500 stands for zero in the data rows.
Every row has a hidden score. How much higher is the second row's score than the first row's in each pair? 7 means about the same, 15 much higher and 0 much lower.
[584 520 611 543 573 485 669 712]
[367 521 432 543 369 485 613 631]: 13
[554 521 624 473 471 485 543 556]
[411 521 432 325 424 485 360 411]: 11
[474 521 475 430 501 485 461 486]
[425 609 432 688 441 485 705 428]: 7
[549 521 432 543 595 486 570 576]
[525 520 571 543 471 485 514 718]: 9
[480 521 488 424 505 485 461 488]
[398 521 432 328 415 485 356 405]: 9
[458 520 535 543 471 848 514 488]
[449 521 465 558 463 485 630 618]: 3
[677 521 698 543 687 485 224 333]
[431 521 432 543 334 485 555 586]: 0
[505 521 510 461 536 486 501 518]
[469 521 477 409 492 486 445 476]: 8
[424 673 419 709 440 485 381 426]
[472 521 480 414 496 486 450 479]: 0
[461 521 470 396 482 486 432 466]
[688 446 432 580 370 485 290 359]: 14
[551 520 599 543 471 485 514 488]
[487 520 552 543 471 872 514 488]: 8
[329 369 432 552 330 485 578 317]
[570 521 628 453 471 485 534 557]: 1
[587 521 638 474 471 485 542 554]
[536 520 583 543 762 485 514 695]: 11
[709 521 432 462 381 485 518 510]
[498 521 502 457 528 486 493 511]: 12
[691 521 432 543 711 485 514 488]
[431 520 432 543 471 485 514 488]: 12
[568 520 600 543 549 485 741 730]
[541 521 432 543 580 486 547 559]: 15
[529 521 527 475 565 486 536 546]
[706 238 432 498 382 485 541 371]: 4
[703 521 432 543 723 485 514 488]
[547 521 432 543 595 486 581 579]: 7
[516 521 432 494 553 486 528 537]
[599 520 614 543 600 485 514 653]: 8
[552 520 602 543 471 485 514 488]
[522 521 432 500 559 486 536 543]: 5
[432 521 442 597 447 485 657 432]
[414 631 426 695 423 485 350 407]: 15
[354 406 432 566 353 485 580 339]
[665 250 432 517 670 485 567 488]: 0
[424 521 434 332 437 485 372 422]
[431 520 432 543 622 485 490 585]: 9
[415 521 435 335 420 497 445 497]
[521 521 522 479 555 486 525 537]: 7
[391 536 394 663 397 485 702 383]
[473 521 484 401 495 485 444 477]: 6
[326 521 432 590 335 485 669 644]
[431 520 432 543 471 485 514 488]: 9
[655 521 693 378 641 485 514 488]
[495 521 502 443 523 486 483 505]: 13
[545 520 594 543 471 485 514 488]
[499 521 432 482 535 486 510 521]: 6
[545 521 432 543 592 486 514 560]
[444 521 455 365 461 485 403 445]: 7
[490 521 498 436 517 486 475 499]
[456 205 432 434 487 486 456 477]: 8
[548 521 432 543 600 486 590 585]
[420 521 427 329 432 485 367 417]: 10
[514 521 517 475 547 486 516 530]
[692 385 432 558 372 485 581 361]: 4
[563 520 607 543 500 485 514 488]
[506 521 514 446 536 486 496 517]: 6
[431 411 432 538 554 486 556 549]
[473 521 477 427 499 485 458 484]: 6
[431 521 432 594 332 485 669 642]
[659 133 695 390 277 485 514 488]: 2
[453 521 460 389 473 486 422 458]
[463 521 480 467 478 620 586 603]: 3
[481 521 483 439 509 485 471 493]
[451 521 455 392 472 486 423 458]: 8
[450 521 460 374 468 485 412 451]
[506 521 507 473 539 486 508 523]: 6
[530 521 537 543 563 486 517 540]
[567 520 609 543 527 485 514 488]: 6
[515 521 519 469 547 486 514 529]
[431 520 432 543 652 485 514 585]: 11
[431 520 432 543 471 485 514 488]
[641 521 685 293 471 485 373 488]: 0
[648 176 687 543 295 485 514 283]
[431 520 432 543 471 485 475 548]: 12
[473 521 482 411 496 486 448 479]
[496 520 432 543 635 485 514 580]: 9
[348 521 432 546 350 485 657 646]
[633 159 675 543 471 485 514 285]: 7
[548 520 597 543 471 485 514 488]
[411 521 417 312 421 485 352 407]: 8
